rotation ticks, each row followed by its count of ticks
The counts run from 0 to 376.
-1.19; 0.62; -1.26; 2.58; 1.41; 2.46; -1.03; 0.27; 0.81; -1.68; 5.66; -0.41; -4.06; -2.38; -1.43; 1.27; -3.16; 0.74; 0.86; -0.64; -2.70; 0.70; -1.62; -2.07; 1.17; -1.96; -1.91; 1.83; 0.63; -3.23; -3.92; -1.38; -1.80; -1.28; 0.67; -0.94; -2.62; -0.62; 0.12; -0.41; -0.99; 1.95; 0.86 : 312
1.78; -2.58; 2.54; -0.48; -1.55; -2.02; -0.94; 0.19; 1.81; 2.69; -3.87; -2.29; 2.29; 2.34; 1.73; -3.32; 2.18; -0.74; 1.15; -0.02; 3.55; -2.89; 0.32; 0.91; -1.30; -0.45; 0.74; 2.38; -0.09; 1.07; 2.88; 1.78; -2.18; 3.66; -1.80; 2.40; -1.30; -1.64; 0.47; -1.86; 3.62; 0.38; 3.00 : 5
-0.22; 0.09; 0.00; 0.25; -1.90; -1.35; -1.63; 2.41; 0.84; -1.73; 2.44; -0.86; -2.54; -1.50; 0.74; -0.10; 2.47; 0.57; 3.10; 0.78; 2.19; -2.43; -1.70; -1.53; 1.05; -0.68; -4.44; 3.30; 0.49; -0.53; -2.35; -1.73; 4.38; 1.17; -0.85; -1.79; -2.89; -3.20; -0.92; -1.38; 3.08; 4.01; 2.66 : 28
0.48; -1.57; 2.95; 0.94; 0.33; -1.37; -0.46; -2.71; 0.71; 2.04; -3.25; -1.05; 1.96; -2.55; -0.31; -3.82; -1.87; 1.38; 2.95; 1.29; 5.87; 0.94; 1.19; 0.83; -4.38; -0.95; 1.61; -1.30; -2.37; -1.06; -0.66; 2.19; -0.55; 1.21; 2.64; 0.25; -0.25; 1.10; -1.41; 0.02; -0.41; -0.85; 2.72 : 54
-1.04; -0.29; 1.58; 1.27; 0.35; 0.38; -2.23; -2.42; 1.97; 1.40; -0.05; -1.33; 1.17; -2.54; -1.24; -0.25; -6.66; -0.19; -0.84; -0.28; -4.12; 1.11; 1.69; -0.96; -0.87; -1.42; 2.54; 0.53; 1.02; -2.27; -0.35; 2.27; -6.76; 0.28; 1.44; 1.46; -0.02; 0.94; -1.05; -0.75; -2.28; 0.04; 0.28 : 315
-1.32; 0.75; 1.78; -0.35; -1.58; -1.40; -3.28; 1.68; 1.13; -2.80; 1.11; -0.77; -2.74; -0.69; 0.51; 2.95; 0.74; 0.28; -0.08; -0.87; -3.97; -2.78; -0.57; -1.74; 0.86; 0.63; -3.19; 4.02; 2.54; -0.81; -1.67; -0.82; -0.09; -0.34; -1.22; -2.14; -2.10; -2.21; -1.48; -0.66; 3.04; 5.35; 0.67 : 20
1.80; 0.82; 1.61; -1.95; -2.39; 0.14; 0.13; -3.30; -0.62; 2.14; -1.10; -4.23; 2.63; 2.07; 2.34; -1.24; -1.63; -0.36; -1.21; 2.99; 1.16; -4.37; 0.31; 1.28; 1.32; 0.20; -1.28; 1.67; 1.39; 0.40; -2.70; 0.90; 1.42; 0.96; -2.05; -4.04; 0.84; -0.60; -4.16; 0.28; -1.40; 1.87; -2.45 : 254
0.02; 0.62; -0.61; -0.83; -2.50; -0.03; -2.01; 2.35; 0.50; -1.09; 1.77; -0.43; -1.99; 0.85; 1.69; 1.96; 1.24; -0.67; 0.06; 0.05; -3.21; -3.65; -1.57; -2.25; 3.14; 0.33; -3.41; 3.78; 2.50; -0.16; -0.56; -2.02; 0.49; 0.78; -4.02; -1.93; -1.53; -3.41; -1.14; -1.82; 2.98; 4.22; 0.49 : 0
-2.39; -0.54; 0.14; 2.07; 0.67; -0.48; -2.01; 2.15; 2.36; -1.44; 0.14; 1.58; -1.73; -4.46; -3.53; 2.24; -1.95; 1.44; 0.97; -2.63; -2.60; 4.65; 1.30; -1.41; -2.33; -0.44; 0.99; -0.56; -1.18; -2.04; 1.85; 0.44; -4.52; -1.24; 2.17; 3.01; -1.74; 0.49; 1.20; -0.66; 0.05; -0.83; 2.26 : 336
0.54; -0.69; 2.76; 0.49; 2.25; 2.41; -1.25; -3.65; 1.37; 1.98; -0.90; -0.74; 1.55; -0.28; -1.15; 0.71; -3.81; 3.42; -1.73; 0.85; -0.46; 0.21; 2.53; 2.33; -3.97; 1.11; 1.54; -0.67; -1.95; -1.88; -0.97; 2.67; -6.10; -1.54; -2.44; -1.53; -2.04; 1.48; -2.18; -0.54; -0.39; -1.41; -1.42 : 267
-0.07; 1.12; -3.02; 1.39; 0.37; 3.50; -1.50; -0.35; 0.17; -2.02; 4.71; -0.14; -3.01; -1.54; -1.12; 2.35; -2.85; 2.07; -0.50; -0.85; -1.87; 0.07; -1.02; -1.30; 2.13; -0.47; -1.88; 2.14; -0.82; -3.17; -3.06; -1.71; -1.68; -0.23; -1.41; -2.52; -3.39; -2.25; -1.15; 0.22; -1.18; 2.34; 1.64 : 292
-0.06; -0.38; 2.28; -1.11; -1.87; -4.39; -2.61; 1.19; 4.83; 0.13; 0.74; -0.62; -0.30; -5.62; -2.93; 2.21; 2.36; 2.14; -0.64; 1.08; 1.04; 0.20; 0.90; 0.95; -2.61; 1.53; -3.57; 1.84; -1.24; 2.17; -0.08; 0.87; 0.79; -0.82; 1.65; 0.72; -2.23; 0.30; -1.69; -1.13; 2.80; 1.07; -0.19 : 52
-0.40; -1.31; 1.44; -0.96; 0.12; -2.23; 0.41; 1.74; -1.97; -2.77; -5.00; 1.95; -0.83; 4.28; 1.67; 0.72; 5.24; 0.65; 0.80; -4.56; 0.33; -1.46; 0.83; -0.86; -1.54; 1.00; 1.01; 0.10; -0.33; 0.49; 4.03; -0.41; 2.15; 1.06; -1.89; 0.60; -0.84; -1.70; 1.42; 1.68; 3.21; 0.90; 1.87 : 201
-2.99; 1.18; -0.57; 0.90; -1.28; -1.56; -0.52; 2.91; 0.74; 0.86; 4.12; 2.54; 0.16; -4.01; -2.11; 1.65; -1.91; -0.57; 0.74; 3.38; -1.61; 2.64; -0.41; -1.18; 0.51; 0.91; -1.61; -1.82; 1.63; 0.75; -1.29; -1.35; 3.44; -3.65; 3.32; -0.81; 2.56; 2.59; -0.08; -0.52; -0.10; -1.74; -1.90 : 372
-1.18; 0.68; -5.60; 0.86; 0.17; 3.94; 1.12; 1.22; -2.43; -0.17; 2.57; 2.27; -0.17; 0.41; -0.37; 1.24; -4.50; -0.25; 1.24; -0.44; -1.02; 2.09; -1.06; -2.69; 3.51; -2.09; 1.78; -1.67; 0.53; -2.82; -0.11; -2.82; 0.10; 0.08; -0.45; -0.69; 0.78; -0.48; 0.98; 1.46; -3.60; -2.22; 2.10 : 135
0.38; -0.42; -2.41; -3.04; -1.27; -1.92; -1.65; 1.68; 2.94; -0.14; 0.03; 0.48; 0.26; -4.89; -3.83; 3.24; 2.12; 3.40; -3.04; -2.72; 0.23; 2.00; 1.11; 1.00; 0.12; 1.08; -2.07; 1.16; -3.65; 1.43; 2.72; -0.61; -0.68; 0.55; 1.79; 1.73; -2.33; -0.38; -1.15; 1.13; -2.05; -1.77; 1.24 : 92
-1.07; 0.45; 2.49; 2.51; 0.86; 1.61; -0.44; -3.04; -2.65; -1.15; -0.42; -1.88; -1.12; -0.47; 2.22; -2.64; -3.73; 0.18; 3.79; 0.50; 0.64; -1.71; 0.31; -1.42; -2.04; -1.69; 1.36; -0.47; 1.06; -3.31; -4.18; 1.84; 0.57; -0.62; 1.01; -3.60; -0.18; -0.55; -1.81; 0.76; -0.76; 3.27; 1.96 : 38
-1.05; -0.61; -0.76; 0.90; 2.22; 0.71; -0.36; -1.70; 1.12; -0.26; -0.21; 1.15; -0.74; -4.24; -3.10; 1.22; -1.75; 3.73; 0.43; -1.81; 1.63; 4.07; 2.05; 1.72; -3.35; 0.28; 1.20; -2.61; -4.75; -1.47; -0.80; 1.01; -2.41; -1.69; 1.85; 0.13; -1.91; 1.73; -0.71; 1.61; -2.16; -2.70; 0.89 : 83
0.91; -0.61; 1.52; -2.94; -1.53; -3.51; -1.18; 1.24; 0.82; 0.77; -4.47; 0.75; 2.11; 1.50; 0.56; 1.83; 5.28; 2.26; -1.68; -1.68; 1.94; -2.18; 1.48; 2.16; -1.63; 2.21; -0.93; 1.10; -2.08; 2.29; 3.38; 0.18; 1.15; 1.02; -2.87; -0.98; -1.64; -1.63; -1.48; 0.76; 2.77; 0.53; 0.72 : 229
1.14; -0.99; -4.29; 1.03; 1.53; 1.26; 2.21; 2.61; 0.41; -1.30; 3.96; 1.77; -4.41; -0.85; -1.90; 0.19; 2.81; 1.08; -0.61; -2.70; 2.27; 2.74; -2.38; -0.46; 1.50; -1.63; -1.49; 0.07; -2.66; 0.21; -0.25; -2.09; 2.57; 1.08; 1.33; 2.18; -2.33; 0.23; 3.66; 0.20; -1.42; -2.99; 1.11 : 124
-0.65; 0.80; 3.81; 0.87; 0.60; -1.61; -0.95; -4.02; 0.89; 0.86; -3.11; -1.06; 1.42; -2.63; -0.87; -1.09; -3.17; 1.54; -0.16; -0.87; 0.13; 0.25; 3.60; 0.66; -4.17; 0.57; 2.81; -0.66; -0.87; -1.41; -1.05; 3.72; -3.33; -0.83; 2.91; -0.41; 0.64; 1.61; -2.33; 1.90; -2.31; 0.15; -0.15 : 62
0.46; -1.80; -0.02; 1.39; 2.79; 1.61; -1.41; -0.08; 2.73; -0.34; 2.19; 0.22; -2.31; -2.05; -2.42; 1.41; -0.20; 4.47; -0.34; -2.16; 0.85; 2.52; 0.14; 1.13; -3.20; -0.04; -0.27; 0.62; -4.16; -2.04; -0.18; 0.02; -4.95; 0.15; -2.16; 1.55; -4.60; -0.07; 1.18; -1.16; 0.83; -1.29; 2.02 : 288
-0.81; 1.29; 0.86; 1.66; 2.21; 3.94; 0.26; -3.24; -3.26; -0.13; 1.51; 0.14; -0.36; 2.23; 1.96; -0.30; -3.20; 1.81; 2.14; 1.37; 1.50; -1.14; 0.24; 0.54; -1.75; 0.49; 0.47; -1.59; -0.84; -3.15; -4.53; 0.13; 1.05; -3.41; -3.01; -5.74; -0.25; 0.38; -2.19; 0.75; -0.16; 0.87; -1.07 : 243
1.57; -1.06; 2.88; 1.22; -1.07; -0.87; 0.43; -1.50; -0.32; -0.05; 0.97; -2.91; -1.47; 3.13; 3.99; -4.17; 0.48; -2.50; 1.89; 1.76; 1.31; -4.14; -2.20; -1.05; 0.39; -1.83; -1.25; 2.62; 2.64; -0.41; -2.90; 0.13; 2.00; 2.17; -0.25; -1.05; 0.42; -1.60; 0.91; -1.92; 2.24; 3.81; 0.62 : 9
2.28; 1.21; -1.24; -1.98; -1.74; 0.07; -0.57; -1.06; 0.60; -0.83; 2.25; -2.52; -1.29; 0.41; 0.39; 1.78; 1.14; 1.55; -2.60; -1.35; -1.28; -4.03; -0.75; -0.03; 2.89; 0.11; -4.08; 4.04; 0.02; -0.44; -2.07; -1.24; 1.18; 1.97; -2.33; -3.06; -2.13; -3.11; -2.81; 1.02; -0.97; 3.66; 0.59 : 273
0.25; 0.97; 0.74; 1.69; 1.63; 2.33; -0.41; -0.91; 1.12; -0.34; 5.16; -0.48; -2.99; -0.96; -0.50; 2.67; -1.02; 3.29; -1.52; 1.29; -1.56; -0.34; -0.86; 1.09; -0.40; 0.95; -3.41; 1.37; -0.61; -1.09; -4.72; 0.03; -0.13; -3.49; -2.43; -3.91; -2.48; 0.36; -1.56; -1.06; 0.78; 1.14; -1.94 : 264
0.86; 1.00; 4.44; -0.74; -0.09; -0.88; -0.33; -4.38; 0.08; 1.08; -2.67; -2.93; 2.19; 2.74; 2.06; 0.29; -0.25; 0.77; -3.12; -0.04; -2.15; -3.57; 2.01; 1.80; -1.73; 1.70; 0.51; 1.23; 1.66; 0.34; -1.50; 2.55; -2.08; -0.98; -1.58; -2.67; 0.55; 0.80; -3.42; 0.94; -0.46; 2.01; -3.08 : 246
3.10; -1.96; 4.12; 0.43; 0.56; -1.72; 0.27; -4.87; 2.98; 1.98; -0.56; -4.57; -0.30; 0.67; 0.38; -2.43; -0.55; 0.29; -3.33; 0.08; -0.36; -1.06; 0.82; 2.33; -2.20; -0.31; 0.04; 2.61; -0.15; 0.82; -1.01; 3.66; -5.07; 2.04; 0.50; 1.24; -1.08; 1.62; -0.49; -1.31; -1.70; 0.06; -2.41 : 286
-1.70; -0.25; -0.51; -2.31; -2.34; -4.74; -1.37; 3.72; 1.88; -1.36; -2.81; 2.38; 0.24; -3.72; -3.17; 2.96; 3.27; 0.65; -1.20; -3.60; -1.76; 1.90; 1.15; -1.34; -0.06; 1.03; -0.57; 0.65; -0.01; 1.93; 4.84; -0.43; 1.01; 0.04; 3.08; 2.92; 0.62; 0.29; 0.13; 1.34; 0.58; -0.28; 0.99 : 365
0.63; 0.11; 0.23; 0.49; -2.38; -2.64; 2.22; -0.38; -1.28; -0.80; -0.22; -1.99; -1.89; -0.34; 1.15; -4.53; 0.42; -3.54; 1.80; 0.30; 2.53; -0.77; -1.30; -3.16; 1.99; -2.96; 0.01; 0.57; 2.18; -0.39; -1.68; -0.27; 5.19; 2.35; 5.64; 1.43; 2.47; -0.19; 1.57; 0.37; -2.63; 1.21; 1.64 : 350
1.81; -0.82; 1.02; 1.57; -0.58; -1.42; 1.76; -1.43; -0.91; -0.86; 0.54; -2.93; -2.76; 0.82; 1.14; -5.14; -0.04; -2.77; 1.86; -1.48; 2.62; -0.86; -1.50; -2.42; 0.71; -3.85; 0.54; 1.49; 1.03; -1.02; -1.96; 0.64; 1.82; 3.07; 4.33; 1.30; 0.02; -0.78; 2.10; -0.14; -2.19; 2.09; 2.30 : 330
